In the data rows, 128 means zero.
A hidden rule labels the rows of this table. It goes by one to three of the table's principal directions, not those with the most spread.
tensor([ 79,  48, 105, 171, 204, 106, 184, 160, 193,  84, 138, 179,  69,
        187, 135, 114, 138, 162,  89, 107,  67, 178,  49, 180, 150, 140,
        127, 180, 216, 148, 134,  82]) u
tensor([142, 160, 179, 123, 133, 134, 105, 143, 143,  84, 123,  87, 149,
         95, 100,  77, 165,  86, 140, 137, 165, 144, 156,  91,  76, 112,
        141,  87, 102,  62, 123, 142]) n
tensor([ 55, 189,  69, 139,  59, 102,  43, 154,  75, 102, 162, 103, 218,
         95, 143,  88, 143,  78, 175, 140, 163, 123, 163, 134, 179,  16,
        149,  19, 101, 192,  86, 136]) d
tensor([149, 154, 176, 122, 120, 124, 143, 138, 113, 143, 100, 132, 184,
        149, 124, 122, 137, 135, 134, 112, 164, 169, 151, 125, 115, 118,
        167, 111, 111, 147, 146, 153]) n
tensor([140, 136, 184,  96, 102, 134, 129, 105, 107, 159, 112, 134, 164,
        123, 129, 182, 134, 118, 130, 112, 155, 138, 149, 126,  89, 167,
        144, 110, 115,  82, 165, 172]) z
tensor([204, 115, 255,  75, 137, 122, 116, 103, 136, 142, 145, 125, 112,
        113, 112, 195, 128, 136, 137, 141, 157, 111, 145, 123,  61, 211,
        128, 123, 115,   0, 138, 174]) z
tensor([137, 163, 126, 102,  48, 135,  71,  91,  71, 156, 139, 115, 173,
         49, 135, 183, 113,  89, 142, 138, 157,  69, 168, 120, 122, 152,
        106,  81,  82,  81, 126, 176]) d
tensor([109, 101,  50, 164, 160, 139, 196, 137, 128, 154, 124, 171, 109,
        205, 148, 146, 103, 191, 104, 112,  45, 161,  87, 140, 185, 147,
         87, 195, 185, 205, 134,  85]) z
tensor([ 62,  88, 107, 178, 146, 129, 143, 153, 167,  66, 123, 151, 134,
         95, 143,  90, 164,  49, 102, 111, 108, 152,  68, 160,  70, 155,
        140, 133, 146, 125, 211, 112]) n
tensor([146, 140, 138, 126, 133, 142, 159, 141, 123, 116,  82, 135, 153,
        122, 136,  96, 131, 119, 126, 108, 158, 143, 129, 119, 113, 120,
        163, 137, 113, 177, 156, 118]) d
tensor([168, 103, 181, 141, 220,  95, 199, 153, 185, 104, 111, 138,  94,
        195, 103,  92, 136, 169, 113, 135, 129, 179, 115, 137,  98, 151,
        158, 190, 135, 152, 147, 117]) d
tensor([115, 114, 140, 133, 115, 129,  97, 112, 137, 122, 145, 117, 115,
         96, 128, 144, 141,  82, 116, 125, 118, 113, 116, 131,  93, 158,
        106, 115, 124,  51, 146, 151]) u
tensor([168, 126, 184,  96, 165, 143, 152, 137, 148, 164, 103, 119,  71,
        170, 102,  94, 114, 195, 136, 127, 134, 149, 134, 107, 150, 101,
        158, 148, 138, 116,  98, 102]) z
tensor([ 83, 109,  51, 135, 119, 125, 146, 126, 120, 124, 116, 157, 122,
        128, 158, 137, 112, 140, 119, 123, 125, 110, 111, 155, 174, 104,
        142, 147, 147, 225, 125,  96]) n
tensor([189, 144, 203,  91, 129, 153, 144, 134, 121, 109,  96, 126, 160,
         81, 110, 120, 133, 107, 151, 126, 187, 117, 143, 116,  65, 160,
        166, 124,  94, 124, 177, 138]) d
tensor([103, 131,  80, 151, 116, 115, 118, 131, 119, 149, 155, 135, 124,
        131, 131, 128, 110, 145, 132, 157,  97, 115, 128, 139, 165, 121,
        108, 132, 126, 154, 114, 115]) d
tensor([132,  55, 107, 159, 246, 126, 235, 143, 209, 101, 123, 161,  34,
        221, 121, 126, 131, 198,  86, 137,  53, 172,  73, 136, 115, 188,
        102, 247, 199, 149, 145,  67]) n
tensor([155, 136, 139, 110, 128, 146, 102, 109, 132, 120, 129,  91,  91,
        106, 118, 125, 132, 110, 124, 122, 125, 103, 137,  90, 115, 131,
         93, 121, 121,  50,  96, 136]) n
tensor([204, 140, 151, 100, 155, 121, 176, 107, 128, 146,  96, 123, 108,
        132, 115, 143, 101, 168, 126, 152, 159, 100, 164, 107, 111, 169,
        136, 187,  85, 160, 130, 133]) z
tensor([ 50, 176,  90, 136,  45, 110,  74, 143,  72, 133, 123, 132, 231,
         81, 147, 105, 137,  77, 157, 125, 180, 131, 157, 153, 159,  50,
        184,  38,  92, 205, 140, 148]) n
tensor([178,  74, 207, 107, 146, 156, 140, 124, 153, 123, 153, 163,  89,
        105,  81, 189, 120, 172, 115, 113,  96, 123,  91, 149, 120, 210,
         84, 145, 195,   2, 116, 141]) d
tensor([179, 154, 139,  87, 119, 110, 149,  85,  94, 152, 120, 123, 150,
        131, 138, 210, 108, 148, 134, 154, 159,  93, 186, 107, 103, 188,
        113, 151,  86, 128, 129, 165]) d
tensor([197, 143, 149, 128, 140, 132, 133, 124, 137, 130, 130, 112, 111,
        131, 132, 120, 118, 151, 131, 162, 142, 101, 151, 100, 116, 141,
        124, 157,  99, 126, 100, 118]) z
tensor([133, 121, 224, 110, 110,  92, 105, 154, 112, 122, 139, 164, 175,
         58, 114, 125, 117,  94, 157, 136, 172, 123, 113, 186,  93, 167,
        186,  78,  99,  93, 194, 159]) n
tensor([188, 124, 135, 123, 178, 147, 184, 130, 149, 133, 111, 128,  93,
        192, 127, 128, 120, 194, 120, 133, 110, 144, 132,  96, 135, 140,
        115, 189, 149, 152, 101,  96]) d
tensor([121, 163, 197, 131,  84, 100,  21, 146, 118,  99, 169,  80, 172,
         43,  64,  71, 153,  49, 155, 122, 170, 123, 145, 141, 115,  77,
        132,  18,  86,  29, 107, 198]) z
tensor([140, 132, 120, 122, 134, 129, 123, 125, 125, 151, 133, 118,  95,
        132, 111, 116, 108, 155, 130, 132, 109, 118, 130, 119, 162, 116,
        109, 135, 129, 119,  99, 120]) n
tensor([178,  79, 160, 138, 233, 142, 247, 146, 199, 111,  72, 154,  72,
        223, 112, 104, 137, 199,  92, 104, 118, 190,  95, 127, 103, 154,
        160, 237, 173, 194, 155,  88]) n
tensor([ 81, 130, 101, 139, 135,  90, 133, 132, 124, 141, 143, 136, 139,
        169, 146, 136, 128, 138, 131, 145, 116, 150, 136, 143, 142, 117,
        140, 124, 127, 161, 134, 126]) z
tensor([193, 135, 175, 114, 151, 131, 164, 119, 127, 130,  97, 124, 136,
        130, 117, 133, 123, 125, 123, 115, 147, 131, 137, 115,  82, 176,
        131, 161,  99, 124, 167, 150]) z
tensor([164, 145, 151,  88, 132, 194, 104, 124, 153,  79,  97,  71,  75,
         54, 117,  67, 152,  85, 142, 139, 168,  82, 145,  54,  73, 107,
        134, 116, 105,  58, 108,  88]) z
tensor([ 93, 109, 105, 147, 146, 154, 122, 145, 166,  56, 132, 117, 109,
        114, 122,  95, 168, 102, 113, 113, 114, 144, 104, 112, 118, 102,
        110, 115, 177,  90,  99,  99]) u
tensor([137, 115, 153, 112, 132, 151, 140, 128, 145,  92, 119, 137, 131,
         93, 122, 142, 145, 117, 128, 133, 151, 117, 127, 123,  88, 157,
        138, 131, 140, 100, 142, 121]) u
tensor([ 68, 126,  94, 136, 106,  77, 105, 132, 109, 159, 159, 150, 145,
        153, 158, 148, 112, 142, 142, 154, 126, 127, 133, 171, 173,  98,
        156, 104, 121, 185, 123, 128]) z
tensor([ 99, 122,  79, 141, 159, 109, 146, 127, 146,  85, 122, 116, 106,
        113, 123, 104, 136, 100, 114, 136, 119, 120, 125, 122, 114, 135,
        113, 149, 120, 145, 138, 117]) d
tensor([110, 139,  88, 107, 138, 108, 135, 115, 111, 152, 129, 119,  93,
        123, 135, 129,  98, 139, 141, 160, 113,  98, 145, 117, 143, 139,
        118, 143, 100, 145, 133, 110]) u
tensor([115, 188, 137,  98,  57, 104,  74, 129,  62, 142, 132, 116, 227,
         82, 147, 134, 123,  83, 182, 148, 207, 100, 182, 139, 124,  85,
        185,  51,  54, 196, 151, 162]) n
tensor([101, 120,  59, 160, 136, 116, 109, 123, 125, 152, 164, 113,  95,
        193, 138, 126, 118, 143, 117, 108,  60, 139, 103, 132, 191,  88,
         71, 138, 157, 150,  88, 124]) z
tensor([106, 134, 119, 143, 104, 114,  61, 145, 126, 114, 200, 122, 134,
        141, 141, 136, 137, 150, 148, 161, 104, 124, 133, 129, 179,  82,
         99,  71, 164,  75,  35, 114]) n
tensor([117, 114, 101, 103, 110,  99, 111, 112, 108, 154, 158, 153,  99,
         99, 147, 178,  84, 165, 143, 174, 126,  66, 136, 156, 171, 147,
        126, 132, 122, 140, 101, 113]) u
tensor([107, 184,  95, 143,  64, 118,  45, 131,  86, 148, 155,  86, 176,
        108, 150,  89, 130,  79, 160, 141, 149, 106, 158, 116, 154,  48,
        135,  59,  74, 160, 103, 145]) d
tensor([173, 178, 182, 103, 101, 120, 132, 129, 107, 146, 100, 120, 196,
        121, 106, 128, 130, 155, 150, 150, 213, 134, 198, 117, 121, 101,
        188, 106,  79, 174, 112, 159]) d
tensor([169, 137, 166, 113, 141, 144, 108, 117, 135, 150, 147,  91,  84,
        129, 104, 123, 125, 128, 135, 141, 100, 117, 135,  90, 104, 154,
         86, 132, 115,  31, 118, 136]) n
tensor([145, 147, 167, 103, 120, 117, 113, 101, 114, 182, 135, 101, 126,
        156, 106, 161, 124, 138, 134, 127, 129, 138, 160, 114, 117, 140,
        116, 118, 105,  76, 129, 175]) z
tensor([ 34, 106,  11, 172, 121, 118, 118, 126, 126, 143, 140, 134,  97,
        152, 175, 106, 121,  94, 113, 118,  69, 123,  84, 152, 166,  92,
        113, 142, 139, 204, 155,  94]) u
tensor([207,  86, 182, 132, 180, 122, 181, 114, 151, 170, 148, 156,  92,
        220, 135, 199, 109, 197, 108, 126,  81, 148, 103, 141, 112, 213,
         93, 207, 159, 101, 140, 140]) z
tensor([106, 175, 106,  92,  58, 134,  96, 111,  66, 173, 108, 123, 180,
        101, 159, 147, 111, 122, 158, 137, 175, 101, 176, 116, 155,  86,
        166,  79,  87, 179, 122, 134]) z
tensor([104, 125, 165, 127, 111, 119,  69, 108, 110, 163, 171,  97, 124,
        122, 107, 152, 139,  55, 129,  88,  75, 144, 103, 134,  89, 168,
         68,  82, 120,   0, 181, 196]) n
tensor([128, 167,  74, 135, 124, 132, 121, 128, 112, 109, 122,  95, 136,
        112, 136,  93, 128, 105, 137, 145, 128, 110, 154,  89, 130, 104,
        107, 125,  94, 158, 113, 112]) z
tensor([110, 161, 180,  99,  88, 142, 115, 152, 113, 103,  69, 128, 192,
         40, 119,  64, 147,  71, 156, 123, 229, 128, 153, 130,  86,  85,
        233,  67,  76, 163, 180, 130]) z
tensor([ 98, 120,  83, 149, 145, 107, 158, 141, 137, 144, 117, 146, 124,
        182, 140, 107, 119, 167, 123, 134, 127, 149, 124, 153, 174,  81,
        164, 156, 135, 243, 121, 102]) n
tensor([204, 109, 152, 131, 172, 160, 178, 125, 156, 138, 120, 136,  80,
        168, 120, 140, 116, 190, 110, 134,  95, 131, 117, 101, 123, 176,
         94, 198, 154, 105, 108, 102]) z
tensor([ 85, 116,  79, 140, 108, 114, 102, 127, 110, 103, 147, 138, 134,
         75, 128, 133, 119,  83, 126, 113, 108, 100, 101, 158, 145, 134,
         98, 107, 132, 129, 144, 137]) z
tensor([151,  96, 136, 147, 196, 131, 181, 134, 190, 102, 105, 125,  62,
        161, 122,  92, 140, 147,  97, 136, 115, 143, 107, 115,  97, 148,
        134, 197, 140, 129, 133,  95]) n
tensor([102,  84,  44, 158, 171, 132, 206, 127, 151, 147, 121, 175,  85,
        221, 166, 163, 111, 210,  95, 131,  62, 151,  95, 142, 181, 142,
        108, 215, 194, 220, 113,  69]) u
tensor([ 55, 155,  66, 162,  88, 123,  94, 134, 104, 127, 143, 113, 195,
        156, 137, 118, 157,  88, 132,  99, 120, 166, 134, 136, 154,  58,
        122,  77, 135, 183, 127, 152]) n
tensor([101, 115, 156, 147, 140, 105, 142, 131, 134, 141, 118, 137, 154,
        152, 115, 126, 144,  93, 111,  89, 118, 179, 105, 159,  96, 149,
        141, 125, 126, 120, 197, 171]) n
tensor([ 79, 168,  82, 126,  92, 113, 103, 113,  93, 128, 133, 107, 174,
        113, 162, 142, 140,  76, 140, 148, 140, 118, 166, 106, 105, 124,
        125,  92,  87, 133, 148, 142]) z
tensor([108, 134, 105, 145, 102, 158, 131, 148, 124, 103,  88, 139, 165,
         94, 133,  78, 141, 102, 123,  95, 158, 139, 114, 135, 141,  76,
        167, 110, 133, 196, 138, 111]) d
tensor([140, 124, 148, 125, 136, 156, 105, 128, 147,  87, 149, 100, 118,
        104,  97, 125, 157,  94, 128, 115, 114, 128, 119, 106,  92, 141,
         84, 111, 148,  43, 121, 140]) d
tensor([142, 104,  92, 102, 132, 126, 159,  86, 121, 169, 119, 148,  68,
        117, 160, 192,  85, 161, 115, 163, 113,  64, 133, 127, 129, 197,
        112, 193, 112, 136, 140, 107]) z
tensor([ 27, 125,  45, 156,  85,  76, 113, 147,  94, 125, 135, 175, 186,
        114, 159, 126, 112, 118, 133, 124, 142, 130, 117, 200, 204,  68,
        173,  88, 133, 255, 131, 123]) n
tensor([144, 149, 138, 112, 100, 133, 118, 124, 102, 136,  87, 122, 144,
         60, 121,  94, 110,  92, 134, 111, 173,  99, 136, 130, 123, 118,
        160, 113,  78, 155, 157, 142]) z
tensor([126, 114, 102, 127, 117, 150,  87,  94, 123, 188, 183, 102,  69,
        180, 118, 183, 117, 157, 121, 113,  43, 121, 113, 111, 170, 132,
         34, 131, 171,  39,  78, 144]) u
tensor([141, 113, 148, 120, 153, 129, 151, 135, 146,  90, 107, 136, 114,
        102, 107, 115, 132, 128, 116, 114, 140, 131, 118, 129, 117, 146,
        132, 138, 142, 107, 126, 125]) d
tensor([131, 158, 132, 100, 104, 121, 110, 113, 102, 128, 142, 116, 158,
        116, 145, 169, 131, 125, 150, 160, 151, 107, 173, 104, 111, 142,
        124, 101, 106, 102, 112, 138]) z
tensor([162,  64, 144, 135, 221, 155, 235, 146, 198, 114,  87, 169,  53,
        223, 119, 122, 130, 227,  88, 100,  95, 183,  81, 131, 144, 143,
        141, 227, 214, 169, 112,  69]) u
tensor([109, 139, 167, 119, 100, 112, 123, 130, 107, 149, 119, 146, 184,
        114, 128, 146, 132, 111, 137, 124, 160, 147, 141, 151, 107, 140,
        169,  95, 108, 129, 173, 161]) u
tensor([149, 126, 129, 115, 176, 116, 180, 139, 144, 127,  99, 136,  95,
        162, 128, 103, 112, 177, 128, 143, 137, 137, 136, 118, 140, 123,
        156, 171, 125, 183, 119,  93]) u
tensor([101, 123,  93, 148, 135, 153, 121, 126, 151, 110, 129, 103, 104,
        125, 134,  98, 151,  88, 118, 126, 106, 128, 113, 106, 100, 119,
        110, 137, 130, 115, 144, 110]) u
tensor([ 60, 176,  65, 131,  40, 128,  43, 129,  68, 111, 142, 106, 197,
         29, 164, 102, 133,  24, 162, 137, 159,  78, 144, 127, 129,  79,
        138,  38,  73, 151, 149, 135]) n
tensor([186,  91, 195,  94, 131, 127, 167, 113, 128, 146, 117, 182, 120,
         87, 117, 198,  95, 168, 124, 143, 153,  91, 121, 166, 104, 224,
        147, 169, 128, 107, 164, 141]) d
tensor([149,  89, 140, 133, 149, 103, 150, 138, 135, 136, 158, 179, 106,
        149, 146, 170,  96, 187, 127, 153, 101, 115, 101, 168, 159, 172,
        124, 161, 160, 137, 115, 105]) d
Which label does each new row get?
tensor([122, 163,  81, 122,  99, 146, 113, 102, 100, 169, 116,  93, 132,
        143, 144, 129, 124, 114, 134, 126, 125, 114, 158,  92, 136,  99,
        113, 127,  94, 159, 126, 134]) ~ u
tensor([172, 166, 174, 113, 126, 127, 107, 117, 114, 143, 131,  83, 140,
        121, 114, 118, 135,  93, 144, 137, 140, 125, 160,  90,  77, 149,
        113, 113,  74,  69, 150, 163]) ~ d
tensor([114, 129, 124, 130, 153, 116, 129, 127, 149, 141, 131, 104,  98,
        176, 117, 106, 137, 143, 127, 132, 122, 149, 138, 118, 135,  93,
        135, 137, 127, 138, 111, 126]) ~ z
tensor([109, 131,  89, 133, 110, 136, 143, 121, 113, 146, 106, 141, 142,
        131, 148, 134, 120, 131, 122, 120, 133, 125, 130, 133, 145, 116,
        142, 139, 124, 189, 141, 120]) ~ n
tensor([130, 162, 134, 109, 114, 105, 116, 122, 103, 159, 114, 108, 141,
        111, 121, 105, 112, 115, 148, 146, 162, 113, 163, 124, 125, 110,
        160, 113,  67, 161, 148, 145]) ~ n
tensor([144, 138, 129, 124, 133, 158, 126, 137, 137, 117, 109, 109, 111,
        128, 121,  87, 136, 136, 129, 117, 135, 133, 129,  99, 139,  88,
        132, 125, 137, 128,  96, 104]) ~ n
tensor([176, 194, 153,  94,  54, 167, 116, 119,  64, 172,  78, 120, 216,
         96, 140, 128, 117, 127, 159, 115, 206, 114, 184, 101, 133,  88,
        180,  91,  72, 198, 135, 148]) ~ d
tensor([164, 186, 238,  80,  74, 113,  42, 118,  98, 122, 134,  74, 183,
         45,  93, 115, 149,  59, 167, 136, 220, 106, 190, 106,  71, 110,
        163,  28,  51,  20, 122, 203]) ~ u
tensor([143, 157, 150, 108,  95, 123, 103, 119,  99, 129,  94, 109, 167,
         91, 107, 110, 128,  94, 132,  85, 187, 123, 149, 132, 135,  86,
        158,  89,  91, 153, 127, 176]) ~ z
tensor([143, 164, 239,  60,  61, 147,  77, 115,  95, 108, 108, 115, 201,
         10,  93, 161, 153,  71, 155, 122, 223, 109, 180, 112,  60, 155,
        167,  32,  93,   3, 147, 191]) ~ z
tensor([199, 116, 162, 123, 189, 146, 212, 124, 159, 117,  86, 137, 112,
        183, 132, 141, 134, 165, 105, 120, 131, 155, 129, 101,  79, 184,
        132, 207, 135, 147, 154, 115]) ~ d
tensor([118, 119, 138, 152, 119, 121, 126, 136, 117, 108, 123, 143, 164,
         91, 122, 124, 135,  71, 112,  87, 115, 143,  94, 154, 102, 164,
        112, 113, 127, 101, 184, 162]) ~ z
tensor([  0,  79,   5, 220, 128,  84,  97, 143, 136, 112, 190, 150, 140,
        205, 153, 132, 154,  81,  90,  63,  20, 192,  43, 201, 196,  76,
         66, 105, 210, 171, 134, 144]) ~ z
tensor([ 74, 120,  95, 149, 112, 121, 123, 146, 121, 126, 132, 151, 158,
        140, 140, 119, 134, 123, 130, 114, 122, 151, 109, 160, 158,  91,
        149, 107, 150, 185, 137, 120]) ~ n
tensor([124,  86, 125, 125, 145, 115, 169, 126, 145, 145, 123, 177, 112,
        164, 134, 169, 110, 192, 115, 131, 132, 132, 112, 173, 161, 138,
        157, 170, 164, 192, 123, 114]) ~ u
tensor([ 99, 133,  73, 132,  90, 127, 101, 133,  99, 162, 150, 144, 129,
        125, 144, 131,  97, 161, 146, 143, 112, 101, 126, 149, 206,  80,
        128, 111, 138, 189,  89, 103]) ~ n
tensor([216, 141, 202,  87, 157, 114, 176, 110, 124, 153, 105, 130, 132,
        142, 107, 170, 109, 171, 136, 152, 167, 120, 170, 114,  85, 196,
        144, 172,  87, 122, 148, 155]) ~ d
tensor([ 86,  80,  82, 181, 183, 148, 115, 144, 194,  87, 189, 106,  47,
        200, 108, 106, 165, 142,  98, 109,  19, 172,  68, 115, 154, 103,
         36, 144, 229,  44,  63,  95]) ~ n
tensor([142, 188, 106, 102,  45, 118,  41, 101,  65, 187, 157,  92, 147,
         79, 143, 141,  93, 126, 166, 172, 160,  55, 190, 108, 179,  79,
        122,  69,  61, 126,  64, 148]) ~ n
tensor([114,  79, 137, 147, 135, 121, 171, 148, 136, 131, 131, 200, 167,
        182, 113, 176, 125, 192, 112,  82, 118, 179,  86, 204, 183, 124,
        147, 144, 209, 204, 128, 139]) ~ z
tensor([103,  89, 152, 144, 128, 139,  96, 146, 154,  93, 160, 140, 111,
         94, 122, 116, 146,  92, 126, 114, 105, 129,  76, 156, 112, 137,
        118, 102, 167,  60, 142, 122]) ~ n
tensor([121, 140, 149, 128, 113, 128,  69, 134, 128, 123, 160,  96, 125,
        126, 118, 106, 144, 105, 143, 120, 125, 133, 128, 118, 137,  84,
        115,  76, 132,  69,  92, 142]) ~ u
tensor([125, 103,  69, 142, 153, 140, 192, 128, 136, 139, 102, 165,  91,
        139, 139, 134,  98, 178, 106, 137,  95, 117, 108, 135, 161, 156,
        118, 198, 150, 198, 136,  81]) ~ d
tensor([115, 152, 131, 120,  92, 123,  83, 135, 110, 133, 148, 116, 158,
        113, 143, 119, 133, 114, 158, 152, 157, 112, 150, 128, 135,  86,
        154,  82, 105, 142, 113, 127]) ~ u
tensor([212, 128, 182, 111, 198, 164, 190, 123, 174, 130,  99,  99,  68,
        171, 103, 107, 137, 166, 120, 148, 122, 141, 142,  68,  66, 173,
        119, 203, 118,  91, 139, 103]) ~ u
tensor([161, 110, 151, 125, 163, 131, 169, 119, 158, 122, 106, 131,  90,
        117,  93, 129, 123, 150, 105, 134, 129, 124, 130, 122, 105, 173,
        120, 176, 127, 102, 135, 131]) ~ d
tensor([144, 160, 146, 108,  68, 159,  33, 107, 103, 119, 155,  73, 127,
         31, 104, 119, 137,  57, 145, 125, 138,  73, 147,  91, 110, 119,
         79,  57,  97,   1,  97, 164]) ~ d
tensor([ 78,  74,  78, 170, 159, 110, 117, 137, 148, 112, 189, 143,  84,
        151, 122, 140, 125, 107, 112, 106,  30, 136,  53, 172, 147, 157,
         53, 144, 183,  95, 149, 125]) ~ z
tensor([ 83, 143, 105, 125,  92,  97, 109, 118,  89, 182, 129, 139, 152,
        141, 141, 146, 106, 134, 132, 119, 124, 136, 139, 152, 175, 103,
        141,  99, 114, 156, 130, 151]) ~ u
tensor([139, 107, 166, 117, 137, 124, 119, 129, 141, 106, 146, 137, 124,
        142, 126, 159, 140, 143, 124, 114, 130, 138, 117, 139, 131, 133,
        121, 114, 167,  78,  95, 138]) ~ u
tensor([ 86, 122, 108, 135, 103,  88,  90, 129, 108, 147, 162, 144, 136,
        138, 161, 148, 113, 128, 137, 139, 120, 119, 121, 163, 169, 106,
        137,  96, 130, 140, 111, 131]) ~ u
tensor([150, 126, 155, 132, 177, 140, 162, 151, 170,  58,  90, 110, 117,
        102, 108,  58, 158,  89, 123, 124, 162, 141, 120, 107,  63, 131,
        158, 148, 111, 135, 163, 108]) ~ d
tensor([149, 158, 123, 103, 131,  97, 121, 132, 112, 128, 110, 110, 120,
        117, 123,  90, 104, 151, 147, 149, 177, 102, 165, 120, 168,  75,
        165, 119,  85, 190,  83, 120]) ~ d
tensor([ 63,  96,  45, 185, 130, 110, 141, 137, 126, 157, 165, 167, 118,
        172, 162, 145, 110, 138, 110, 133,  39, 143,  78, 168, 169, 148,
         88, 157, 163, 170, 156, 104]) ~ d
tensor([ 64, 188,  20, 153,  53, 120,  37, 119,  71, 141, 180,  82, 170,
        108, 156, 116, 127,  79, 155, 151, 103,  95, 161, 104, 183,  52,
         77,  56,  97, 148,  76, 134]) ~ z
tensor([150, 131, 143,  93, 143, 120, 143, 110, 128, 154, 117, 119,  97,
        139, 121, 146, 111, 157, 135, 146, 146, 109, 152, 117, 125, 139,
        141, 150, 107, 135, 124, 128]) ~ z
